rotation steps, each row followed by its count of steps:
The counts run from 0 to 525.
[ 10   0 -38   6   5   5  29  12  -5  21  29  10   7  11  14   4   1   5
  -5  -2 -26  12   3   3  -1  12 -33 -11   8 -33   7  -9  12  10  13   1
  -6 -11  12 -26 -10  -9 -32   6  -2 -23  35  30  -5  -8  22  24   3   1] -> 280
[-14  34  -8  15   9 -18  22 -14  11   8   3  11  -7  -8 -18   5   9 -11
  13 -17  15  51   6  13   1   7   3 -20 -17  29  17 -18  26  17  -1  -1
  26  -2   0  -4  10 -40 -18   6  -1  19   6  18  24  -2  -9 -13  -1   9] -> 36
[  1  26  -8   4   8 -22  26 -20  16 -16   0 -10 -29  15   8  22   9 -25
  24   4  24  27  -4  16 -33  -1 -24  10  -4  33 -15  20  19   3  -4 -10
   6 -28  -1 -10   9  -5  -9  -9   2  22  27  24  18   2   5  11  -9  12] -> 254
[-27  23  16 -26  27 -43   0  16  16   0   8  -4  -7  20   0  -5   3   6
  18  10  12   1   4  -8  -8   5  -3  -8  13  25  14  23  25  35  14  14
  -6   9  11   6 -16  21   0 -23  12  -2   0  27  16  18  -4 -37 -23  -8] -> 1
[-17  35 -10  17  18 -25  22 -13  13   1   2  20   3   3 -28  -5   1   3
  21 -13  -5  45   0   7  10   8   6 -23 -13  25  24 -18  32  20  -3   6
  21 -12  -6   3   7 -33 -16   4   6  19   2  22  22   3 -10 -18  -8   0] -> 37
[ -9  -4  13  -9  19 -22   9 -15 -24   4  -4 -10  13  14 -16  -9 -10  13
  31  30  -1  -3   3   9 -21   5   1 -16 -24  31   8  10  31   9  -6 -33
  -5  -5  23  25 -20  -4 -11 -12 -13   8   9  51   5   3   2   0  -2  17] -> 332
[ 10  29 -18  11  20  -4  11  -7   6 -25  18  17  21  19  10  -4   6   7
  24  18 -40  11  -1  10  -6  17 -25 -24  10 -21  17  -9  23   6  15  12
 -15 -35   6  -2  21   1 -14   7   0  -2  25  20  23  18  15   1   7  -6] -> 507
[ 19  17 -34   2   8  -5  31   7  -5   4  21  15  14  17  18  -2   9  10
   1   2 -32  10   3  12 -15  15 -36 -12  13 -31   9 -12  17  -3  19  -3
 -19 -26  10 -16  -4 -15 -23   9   3 -16  32  30  -5  16  12  23  10   7] -> 509
[ -9  -9   5 -28  18 -11  14  15  -7   0  21 -11   9  19  19  17   4   3
  18  20 -10  -6  11 -12  -8   2 -22 -13  21  -1  -5  32  25  28   6   7
 -11   8  35  -4 -10  33 -11 -15 -17 -15  23  25  29 -12  29  -6 -10 -14] -> 450
[ -2  21   6   7  19  -8 -10 -19 -11 -23  28  -8  -2  -6   5  -1  11   0
  41  33 -20  18  17  -1 -14  18 -14 -31   5 -22  28   4  19   5  13   3
  -6 -10  19  15  22   3 -11  -4 -12  -2  20   9  31  27   5 -12  -6  -5] -> 296
[  2  21  -8  -4  20 -40  -7 -16   5  13  -5  -6  12  26   6  -2  -2   8
  19  26  10   0  -2  15 -35 -10  -4  29 -12   3 -10   7   4   7   6  -5
 -21   6   7  -3   7  -6 -18  -6 -22   2  33  49 -24   5  -3  -4  -5  31] -> 100
[  0  18   8 -10   5 -30  35 -10  15  32 -11  19   9  16 -15   5   6  -6
   0 -24  10  54   7  16 -13  -7  -3  12  -8  20 -11   1   6   5  -8  -8
   3   1  13  -9   4 -37 -15  10  -9  29   9  29  14 -27   2  -5   0   4] -> 16
[  0  -6 -27   0  -3  -7   6   0 -19  40  39 -12 -14 -15   2  -5   7  -5
  13  -8  18  45  21   1 -27  11 -19 -13  -3 -17  18 -17   7  -2  13  -9
   5  -1  17 -23 -15 -29 -17   4   6  -2  19  28  -1  -4  -5  27  -8   7] -> 397
[  3  18 -11  19  16   5   3 -28  -1 -30  22  -2  -4  -5  -9   7   7 -13
  45  16 -10  34   5   5  -9  11 -10 -29 -14   7  22   2  33   7  -1 -10
  16 -27   8   7  22 -10 -13  -2 -11  13  25  14  37   7   8   7  -6  -3] -> 161
[  0  32 -33  14   8 -32  13  -2   9  19  19  15 -18  18  -3  -8  -7  15
   7   6 -10  19  -3   1 -17   9 -14  32  -8 -37   4   5 -10  -1  14  12
 -18 -14 -16  -6  -8 -16 -24   3   0  -8  17  43 -37  11  -2  -2 -18   1] -> 519
[-12 -13  17  -5  22 -13  14 -13 -18   7   6  -7  16  18 -27 -11 -19  13
  30  20  -7  11  -4   7 -10   0  -5  -1 -22  22  -7  23  25   9 -17 -21
  -9 -16  24  22 -17  18 -16 -11 -17  16   8  52  12 -14  23  -8 -12  -3] -> 447
[ -2   7   2  11  19  -1 -19 -20 -16 -13  36 -16  10 -16  -7  -5  10  -5
  49  26  -1  35  12   3 -17  12  -6 -27 -10 -14  22  -5  21   9   3   3
   4 -14  25   3  26   3 -13   6 -16   9  23  12  33   4   8   0 -13 -10] -> 66
[-15   8   1 -14  11 -28  27  -3   9  24  -2  27  11  23 -36  -6 -15   9
  10 -24  -9  51  -3   5   9  -6  10   0  -8  22   4  14  17  14  -8   1
   6 -12   3   6 -15 -10 -11   2   2  27  -3  41   9 -21   6 -13 -12 -18] -> 18
[ -5   7   4   1  14 -36   7 -21 -16  17   7 -13 -15  11 -14 -14 -11  12
  26  29   6   6  -1  10 -36   7  -8  16 -25   3   6  10   5  -9   2 -24
 -17 -16   4  16 -17 -18 -18 -10  -9   8  15  49 -24  20 -11   4 -15  19] -> 426
[-29  15   7 -17  25 -27  22  25  19   6  13  -3  -6  24   3   4  -5   4
   7   5   7  -5  -3  -7   1   7 -14   8  14  15  -8  26  18  42   3  28
  -4   2  14  -4 -17  29  -7 -16   5 -14   4  27  21  -7  17 -36 -22 -14] -> 116
[  2  -1 -12 -34  20 -12   9  18  -3  -2   8  13  28  36   8   2   3   9
  13   3 -17   2  -4   0 -12  -5 -16 -31  27  19  17  13  34  16  22  -9
  -8 -11  22  -9 -16  27  -2  -9  13  -4  21  36  19   5   7   9   5  -7] -> 469
[ 11  -4 -33  -5  -3  -4  10   3 -15  39  34  -5 -11   1  11  -3  10  -1
   6  -6   5  32  12   3 -27   8 -22 -10   3 -24  18 -13   8  -2  21 -15
   0   0  11 -27 -12 -23 -22   8   4  -9  28  32 -16  -1  -2  36  -3   9] -> 396
[ -9  33  -5   1  15 -21   3 -13  11  11  11  18   5  -1 -25  -7   8  -3
  21 -20   4  69   8   8  -1   1   6 -20  -5   8  32 -11  16  10   4   6
  14  -5   3  -5  22 -31 -11  15   3  25   4  15  26   1 -10 -15  -9  -9] -> 266
[  7   3 -17 -28   2 -14  10   8  10  21  19  -8  -8  14  26  26  22 -13
   0  -5  16  24  16  -5 -25 -16 -22  -4  25   5 -10  17  15  14  13  -4
   4  21  25 -36   0  -1 -11  -2  -8  -4  32  19  21 -27  12  24  -4   6] -> 357
[ 10  19   7 -27  11 -35  11  -1  13  19   9  -1   6  19  31  24  27  -2
   3   9  -3  19  23   2 -30 -12 -19   9  24 -10  -9  24   1   7  17   3
 -19  29  29 -15  10 -12  -8   3 -26  -6  29  13  13 -14  10   0   4   8] -> 223
[ -5  17 -48   3  15 -15  10  15   2  14  24   2  -5  19   0  -9  -4   0
   8  -8  20  16 -19   1 -25   2 -21  13   2   1  -2  -7  11  14  15  15
  -3 -25  -6 -33 -12  12 -17  -2  26 -10  22  44 -18   6  -1  11 -14   3] -> 271
[ -1  14 -15   3  23   3  17 -10  -6 -20   4  15  29  19 -13   2  -3  -3
  27   8 -27  18  -9  11   8   4  -4 -35  -4  22  18  -6  43  18   0  -6
   8 -29  11   5  11   4 -16  -2  -5   8  26  30  33   3  10   2   8  -1] -> 372
[  3   0  12  -8   8 -19  28 -21  -7  -6 -10   1   5  25 -13   8  -6  -2
  26  20 -14  15   1  11 -11  -4  -2 -13 -17  37  -1  26  31   6 -12 -33
   4 -15  15  20 -15  -3 -14 -12 -17  25  16  44  18  -9  14   7   2   9] -> 122
[ -3  -1  -6  16  17  -2 -14 -25 -20  -9  37 -28  -6 -21  -8  -9   5 -10
  48  20  15  35  14  -1 -31  12 -11 -16 -19  -7  18  -2  15   3  -3  -1
   5 -19  21  -3  17   2  -7   2  -9  12  23  16  26   4   6   3 -13  -2] -> 65
[ -7  -5  23 -17  23 -17 -18  -7 -24  -6  23 -19   4   3  -6 -16   0   8
  43  35   2   8  12  -7 -26  10  -8 -21   2  -4  24  19  17   6  13  -6
 -13  -8  31  19  -9  22   1 -12   2   5   8  30  18  21   4 -11 -16 -11] -> 429
[ 16  24 -18  -2   8 -24   7   2  -6  15  18   7  16  13  23   2  12  16
   6  21 -33   7  16   7 -17  15 -22 -14  11 -42  24 -14  13  -1  27  -4
 -19   5  14  -9   8 -25 -22   5 -14 -19  36  25  -6  16  -3   9  10  17] -> 299
[-14 -10   4   3  -2 -18  20  -4 -17  46  39  -9 -24 -20 -12 -13  -2   8
  15  -3  14  44  25   0 -20  18 -13   4 -21 -26  12   4  -6   2   2  -5
  -2   5  24  -3 -23 -27 -21   4  -7   4   3  25  -1  -6   4   2 -26  -7] -> 188
[  6  19   1  12  13   1  21 -23  -4 -21  16  -4   4   1  -5  -5   5 -15
  37   9  -3  41   3  21 -25  13 -21 -25  -8   8  10 -10  23  -7   1 -11
   4 -47  15   1  19  -8 -11   9   0  29  21  13  38   7  12   6   4  -1] -> 46
